In the data rows, the value 128 means zero.
Here are some points:
[141 137 109 163 122 122 124 158 146 148 112 129 119 146 171 106]
[125 132 147 119 132 127 144 111 109 105 146 127 142 115  89 130]
[171 113 202  86  82 152 131  86  58  88 168 109 149  92  63 121]
[217  99 195 128  61 139 121 134  88 108 143 115 130 111  83  71]
[  4 174  97  83 164 128 141  99 195  95 116 101 142  53 185 185]
[123 121 116 126 128 128 136 123 122 135 139 118 123 128 124 139]
[136 130 153 125  97 132 123 164 160 125 103 120 127  70 151 107]
[129 132 156 116  92 137 117 138 155 119 114 122 130  61 143 116]
[132  50  97 112  80  74 141 103  93 142 159 185 152 163  48 138]
[255  66 183 130 114 128 124 104   0 141 204 140 137 243  12  71]
[184 110 146 135 138 130 121 105  50 127 174 143 130 191  58 117]
[ 38 171 149  68 115 138 148  85 190  71 123  96 163  10 146 163]
[179 102 146 130 118 118 126 128  71 132 157 133 129 169  83 116]
[159 126 141 153 102 119 118 164 133 144 100 135 123 130 147  92]
[ 89 148 184  73  83 147 122  86 165  73 133 110 151   0 118 136]
[ 70 142  72 117 216 114 151  91 113 129 153 130 143 191 127 178]
[255  71 204 132 104 146 118  99   0 136 205 136 146 234   0  77]
[115 131 125 105 153 136 138  96 121 123 143 124 135 131 112 157]
[132 127 135 137 105 129 118 149 154 129 113 121 114 103 154 121]
[129 137 136 123 104 136 133 137 141 120 115 121 129  98 124 114]
[169 109 179  92 104 142 129  91  56 101 165 124 151 126  57 125]
[132 139  99 162 104 133 111 206 197 158  86 138  99  93 202  97]
[140 132 158 112 124 130 119 128 118 114 143 132 147 111 114 107]
[126 129 156 126  75 124 106 161 180 134 106 125 122  53 162  96]
[116 118  74 141 192 125 141  99  83 149 146 146 124 225  90 158]
[129 142  33 231 134  95 115 231 236 197  45 141  76 179 255 102]
[164 125 134 146 113 129 120 163 148 132 105 140 123 131 148  96]
[ 99 132  91 144 151 114 131 134 161 149  95 143 109 141 154 145]
[ 97 141  74 132 190 112 146 108 118 147 146 128 133 195 126 150]
[119 127  77 151 196 121 143  96  75 147 154 148 119 218  86 159]
[124 122 121 113 145 125 131 114 107 127 137 127 135 130 104 135]
[110 139 154 107 103 131 126  93 124  99 141 106 133  82 127 127]
[171 104 188  93 104 141 128  84  59  93 154 127 145 111  54 112]
[  0 169  23 118 238 115 153  84 188 133 115 139 132 162 169 215]
[  0 209  99 115  80 120 119 190 255 107   7  83 123   0 255 146]
[157 109 136 133 113 122 124 140 126 131 128 127 123 126 141 115]
[211  96 123 181 108 118 109 168  83 167 130 146 104 212 124  83]
[155 111 149  97 144 135 147  66  17 109 181 126 148 168  29 145]
[122 139  75 153 153 113 126 113 118 131 120 160 106 180 135 155]
[255  79 183 155  72 132 105 175  70 144 123 149 116 156 101  55]
[117 131 141 108 111 136 125 137 155 116 139 112 140  77 126 126]
Here are 16 more points, each followed by its number:
[175 127 218 117   7 152 102 179 207  96  66 110 128   0 177  63] 0
[ 29 166 148  66 119 140 145  87 187  72 126 101 155   0 151 164] 1
[ 98 145 124 131 130 122 121 139 171 121 109 120 128  90 167 128] 2
[127 128 175 100  97 148 127 112 118  97 146 122 137  72  97 122] 3
[255  85 120 202 118 127 108 203  74 185 112 160  88 253 112  62] 4
[175 105 126 139 128 122 127 133  67 150 161 132 121 195  92 113] 5
[ 81 144 117 121 133 124 137 122 170 118 125 133 134  96 153 141] 6
[196 105 118 174 128 113 112 165 107 168 123 147 105 203 125  89] 7
[255  62 200 125 109 144 128 115   0 128 189 152 137 222   0  85] 8
[124 137 129 124 138 122 141 121 133 124 124 124 133 128 113 137] 9
[105 129  93 131 170 123 145 105  99 125 144 140 133 176 109 156] 10
[ 92 123  67 138 194 123 142 111  98 152 149 139 128 211 101 158] 11
[132 125 112 143 152 126 129 136 116 137 140 141 130 158 117 123] 12
[  0 175  21 129 232 108 160  87 192 132 110 132 124 168 179 218] 13
[137 131 109 150 103 130 113 188 206 156  81 122 106 101 214 107] 14
[188  96 131 135 142 131 123 126  67 150 151 133 119 197  86 114] 15
Which of these numbered points is nearest to each point below, looking only along the 3 directions in which the first points spread most? Its number follows each.
[118 141 149 102 106 130 126 125 106 119 126 136 127 121 133 127] > 9
[ 32 161 153  65 118 140 132  86 183  80 132  94 161   8 142 170] > 1
[255  71 131 207 102 123 119 198  78 191 118 162  92 233 114  54] > 4
[161 140 216 116   7 135 108 175 209  98  78 101 131   0 190  59] > 0
[ 88 141  63 142 208 127 145  95  89 137 158 139 120 235 108 179] > 11
[199 110 126 177 125 128 114 168  88 161 122 147 110 202 132  83] > 7
[ 38 165 152 104 109 146 108  93 168  86 133 104 132   9 142 165] > 1
[138 126 119 160 112 127 120 199 190 142  71 120 114 106 187 102] > 14
[127 123  34 167 215 109 141 127  84 173 145 158 112 255 108 159] > 11
[  0 182   6 119 230 104 156  93 184 143 131 142 119 170 178 216] > 13
[255  75 129 196 108 116 111 200  70 180 108 154  91 238 106  60] > 4
[110 135 131 122 131 143 141 131 128 120 140 138 133 115 122 139] > 9
[117 128 127 123 133 131 139 123 123 120 130 123 130 128 120 140] > 9
[163 127 111 181  90 104 109 197 181 155  71 140  91 126 203  93] > 14
[168 132 221 117   4 148 101 173 212  92  75 101 133   0 179  66] > 0
[ 42 157 149  79 101 125 126 103 220  86 101  93 148   0 187 151] > 1
[255  79 232 102  60 147 110  92   0 113 206 111 153 169  20  67] > 8
[255  66 238 113  49 146 125 121   0 115 164 131 143 150  22  59] > 8
[150 127 125 173  98 127 111 200 185 160  71 128 104 109 198  90] > 14
[206  97 151 146 121 123 117 108  18 135 183 142 117 217  69 103] > 15
[167 111 117 127 203 131 146  57   0 135 214 145 141 255   0 157] > 15
[ 29 176 128  91 113 135 125 118 221  90 103 106 148   0 187 154] > 1
[162 105 118 161 150 110 143 127  88 158 128 140 109 211 112 113] > 5
[189 113 153 146 116 131 126 120  54 127 159 137 130 168  69 105] > 15
[127 150  22 230 149  96 106 242 238 196  44 160  61 185 253 111] > 14
[ 32 174 137  91 104 132 125 128 225  89 111 103 140   0 183 148] > 1
[129 130 192  88  77 148 118 120 141  92 132 111 144  31 118 110] > 3
[234 106 196 151  26 129 100 204 170 137  68 117 117  60 175  39] > 0
[ 49 168 134  92 108 138 126 115 221  83 109 110 134   0 176 163] > 1
[176  91 117 115 189 132 148  57   0 132 198 151 141 255   2 164] > 15
[140 116 115 142 135 130 129 135 120 133 128 134 125 157 128 128] > 12
[241  80 226 111  81 151 117 109   7 115 181 135 147 144  13  84] > 8
[168 116  92 186 133 121 120 192 156 171  90 148  90 187 154 103] > 7
[120 130  99 149 163 116 134 142 136 149 110 143 121 162 147 136] > 12
[100 160 133 134 124 135 117 137 173 116 103 110 124  94 176 124] > 2
[126 116  45 166 220 100 147 127  94 177 146 161 117 255 111 163] > 11
[171 116  93 178 140 113 113 187 145 182  96 142  86 199 183  94] > 7
[153  98 120 112 186 129 134  83  32 134 173 142 133 222  37 150] > 15
[123 131 117 125 136 124 135 121 120 126 137 128 131 130 128 145] > 9
[234  82 183 107 147 143 136  58   0 113 226 140 150 236   0 113] > 8
[128 132 130 131 131 132 123 122 134 129 136 126 134 118 126 121] > 9
[160 103 107 120 200 119 148  58   0 135 215 152 150 255  17 155] > 15
[  0 169  18 124 248 114 152  95 184 138 117 137 126 169 161 222] > 13
[148 123 175 102  96 139 130 118 107 110 137 112 151  77 104 119] > 3
[ 61 138  17 183 210 101 131 161 191 184  85 143  85 217 210 169] > 13
[ 60 155 156  89 101 138 127 118 196  78 101 109 153   0 165 145] > 1
[196 107 135 156 100 125 114 167 110 153 118 141 116 164 130  84] > 7
[118 137 195  87  75 139 115  87 136  81 144  90 155  33 119 123] > 3
[102 134  83 143 154 122 134 158 147 154 125 128 117 156 163 144] > 12
[ 83 156 178  79  83 141 137  81 165  71 126 100 163   6 122 139] > 1
[158 111 120 150 138 124 120 136  90 148 136 141 112 183 110 122] > 5
[114 139  44 220 150  95 109 244 252 200  46 153  68 187 255 107] > 14
[ 70 154 155  92  92 131 133 126 208  93 101 108 143  11 172 135] > 1
[114 133 138 119 126 128 133  96 121 106 143 132 140 119 116 132] > 9
[ 73 146 158  81 105 136 128  99 170  89 132 106 150  27 145 143] > 1
[ 77 164  93 118 133 115 122 110 157 127 154  97 127 126 196 131] > 6
[149 118 182  93 104 138 123  99  90  97 150 118 155  85  86 119] > 3
[ 73 153  97 114 173 118 138  95 125 127 145 123 139 143 135 175] > 10
[209  96 126 148 148 123 145 118  39 149 155 150 123 238  65 113] > 15
